Rows are one point carried round by a steady rotation, each followed by how many ticks it has turned.
The counts run from 0 to 451.
[134 109 119 144 153 107 178 141 158 189 113 124 110  95 147 124 139 149
 128 148 180  83 113 134 150 118 173 120 151 178 129  95 147 175  99 132
 118 139 113 136 144 165 117 113  95 110]  319
[122 123 121 155 169 119 175 137 158 200 110 123 114 100 140 136 142 131
 134 137 174  83 118 134 128 117 159 136 145 177 146 107 148 189 116 117
 119 124 102 141 115 177 119 107 117 110]  232
[146 103 123 128 135 121 187 160 160 153 106 158 129 105 117 126 110 120
 106 121 146  97 115  92 139 125 112 122 144 153  72 142 139 128 151  87
 132 144  82 148 198 166 109  94 132 115]  85
[149  79  85 145 145 128 182 139 147 173 125 132 122  84 139 150 175 148
 132 136 162  90 111 123 171 142 135 134 135 169 106  94 148 149 134 123
 129 131 103 123 175 168 120 128  98 148]  209
[167  75 110 155 162 111 178 126 168 169 113 133 117  94 127 168 155 122
 125 134 141 100  77 108 148 120 123 145 113 189 120 104 142 121 151 103
 122 154  89 124 159 151 100 129 136 133]  117
[170  81 121 171 140 124 143 138 177 169 121 139 130 119 131 142 138 137
 115 112 140  80 104  85 163 131 110 152 110 188 130 124 125 139 151  64
  92 121 117 135 150 160 119 112 124 139]  115
[145  94 117 138 117 142 182 157 153 169 126 167 117 117 113 103 136 145
  96  84 164  77 135  92 147 126 120 130 142 162 110 151 140 158 149  82
 128 112 104 147 183 154 122 105 124 115]  80
[149 101 139 145 151 146 178 141 161 166 105 153 133  99 121 161 130 101
 119 109 146  79 126 118 113 107 107 136 136 159 104 138 132 169 167  67
 136 130  81 143 148 182 120  89 150 128]  171
[143 129 104 132 128 138 162 164 148 175 115 133 138 105 156 123 125 151
 128 116 174  72 141 114 136 125 146 138 162 142  92 137 135 152 151  84
 120 114 101 148 160 206 127  84 114 133]  264
[140 124 101 124 153 131 171 149 148 179 107 114 108  98 168 150 149 138
 139 128 178  93  93 128 145 107 175 138 153 164 112 131 145 137 161 116
 135 129  91 144 137 202 108 107 134 117]  12
[151 119 129 109 131 145 186 147 150 165 108 123 106 104 142 140 155 125
 130 114 172  92 107 139 135  88 172 143 165 172 102 137 143 150 169  96
 133 127 106 142 146 195 104 114 145 120]  179
[158 108 123 161 115 122 178 152 156 196 136 163 146 101 134 126 126 161
 115 101 159  70 143 115 115 126 121 130 134 144 108 119 128 145 119  88
 132 138  83 151 179 144 115  82 134 112]  75
[160 108 111 166 129 108 151 143 169 188 131 118 141 107 133 161 135 146
 115 120 140  69 104  94 146 145  98 143 121 180 125 116 126 130 132  78
 108 132  76 129 166 157 136 100 135 144]  31
[150 112 122 162 131 122 183 142 155 208 138 139 125  93 140 138 137 157
 124 111 175  66 127 135 119 123 144 126 145 160 142 101 137 169 101 113
 135 135  84 143 154 139 118  90 127 101]  241
[148 104  97 152 117 116 177 150 153 167 124 134 137 114 110 116 168 146
 116 120 161  85 132  95 158 141 122 167 135 193 114 118 139 140 149  86
  96 115 127 126 174 177 119 142 118 146]  124
[124 110 113 145 170 105 176 139 161 178 107 123 110  91 140 131 128 138
 125 157 173  90 107 122 151 120 168 113 151 183 125 103 144 179 100 129
 114 138 103 142 139 172 121 108  93 112]  231
[153 102 107 114 158 144 181 154 154 155 101 135  91  96 167 137 151 127
 114 107 171 102 119 115 163  94 167 123 150 156 100 144 159 158 166 111
 138 120 123 147 149 183  99 103 123 107]  354
[146  98 111 129 141 137 189 156 150 156  96 170 126 108 126 104 145 126
 113 107 169 103 141 105 139 108 149 144 143 162  82 146 148 149 168  93
 124 123 130 156 168 189 100 120 118 125]  432
[131 129 125 149 164 112 189 140 160 176 102 115 119 101 135 144 158 113
 129 130 166  96 128 132 129 109 155 162 147 200 131 117 154 177 132  93
 102 123 121 128 121 181 110 129 141 115]  399
[138 125 117 172 149 113 170 146 155 203 111 143 128 115 142 103 136 147
 125 100 177  77 144 115 130 118 155 153 124 184 144 119 147 176 121  99
  98 112 130 155 124 168 110 110 118 108]  321
[158  98 119 182 157 106 169 147 169 188 115 165 136 105 145 110 111 146
 112 108 155  86 150  95 132 126 123 138 108 160 119 111 143 153 107  91
 110 144 115 161 158 135 101  88 114  98]  326
[172  96 140 126 156 121 155 150 177 143 101 122 103 103 159 157 108 130
 108 137 150  92  84 100 165  99 151 110 146 166  99 128 133 137 146  96
 114 155 101 153 162 159 103  83 123 113]  446
[165  93 113 137 150 105 162 140 168 171 126 110 103  96 154 160 135 148
 120 131 153  91  64 110 168 126 141 119 133 177 126 114 136 114 138 110
 126 153  72 135 167 141 112 106 131 114]  196
[127 141  82 153 153 116 181 158 150 184 127 114 128  93 160 146 155 135
 107 114 161  85 170 107 141 143 112 148 141 164 112 119 156 165 124  91
 109 109 102 122 157 174 139  97 119 137]  132
[161 114 106 161 117 120 157 138 154 200 137 118 134  99 147 155 156 167
 139 120 167  63  91 122 140 135 141 151 132 174 141 107 128 121 145  98
 123 123  76 135 152 171 123 114 136 141]  373
[138 114  88 141 145 137 184 141 151 173 137 113 107  92 143 165 178 126
 107 107 155  85 141 114 160 135 112 143 140 175 130 116 154 173 147  93
 121 103  94 109 151 166 142 114 131 140]  386
[158  98 148 160 145 119 184 132 175 179 110 136 123  94 134 138 143 129
 127 131 167  82 121 139 122  85 161 132 143 177 130  92 144 183 112 107
 109 149 130 147 135 148  98 109 120 113]  236
[158 113 131 136 138 134 158 158 167 151  90 144 135 116 140 130 120 119
 126 115 149  85 128 100 135 102 141 144 142 163  89 145 131 154 171  63
  99 123 124 151 145 206 119  90 123 142]  93
[117 107 103 139 164 106 171 148 160 161  93 122 115 107 132 121 135 128
 115 148 163  95 126  96 167 136 146 135 151 194 109 114 151 177 120 105
  97 119 128 137 150 193 128 121  92 132]  397
[139 126 132 152 158  95 171 157 178 156 102 123 121 115 126 131 117 117
  92 130 141  91 145  89 151 122 120 144 144 195 104 124 144 178 116  71
  79 127 129 138 156 166 131 105 116 127]  225
[145 117  82 154 142 126 181 149 150 178 127 129 123 106 140 135 174 136
 108  92 159  92 157  94 150 148 112 168 124 174 121 130 161 153 154  85
 111 101 116 121 157 165 127 123 134 138]  299
[156 110  99 161 141 125 135 144 160 193 133 124 120 113 153 146 129 155
 120 117 152  64  89  94 164 147 127 133 121 173 144 126 123 142 147  85
 107 113  79 132 143 173 135  95 120 135]  198
[153 113 116 139 144 122 175 160 152 163  95 160 152 104 151 123 115 130
 124 117 154  92 146 103 121 119 126 138 136 138  63 133 136 137 153  80
 121 142 109 154 169 191 108  87 120 129]  348
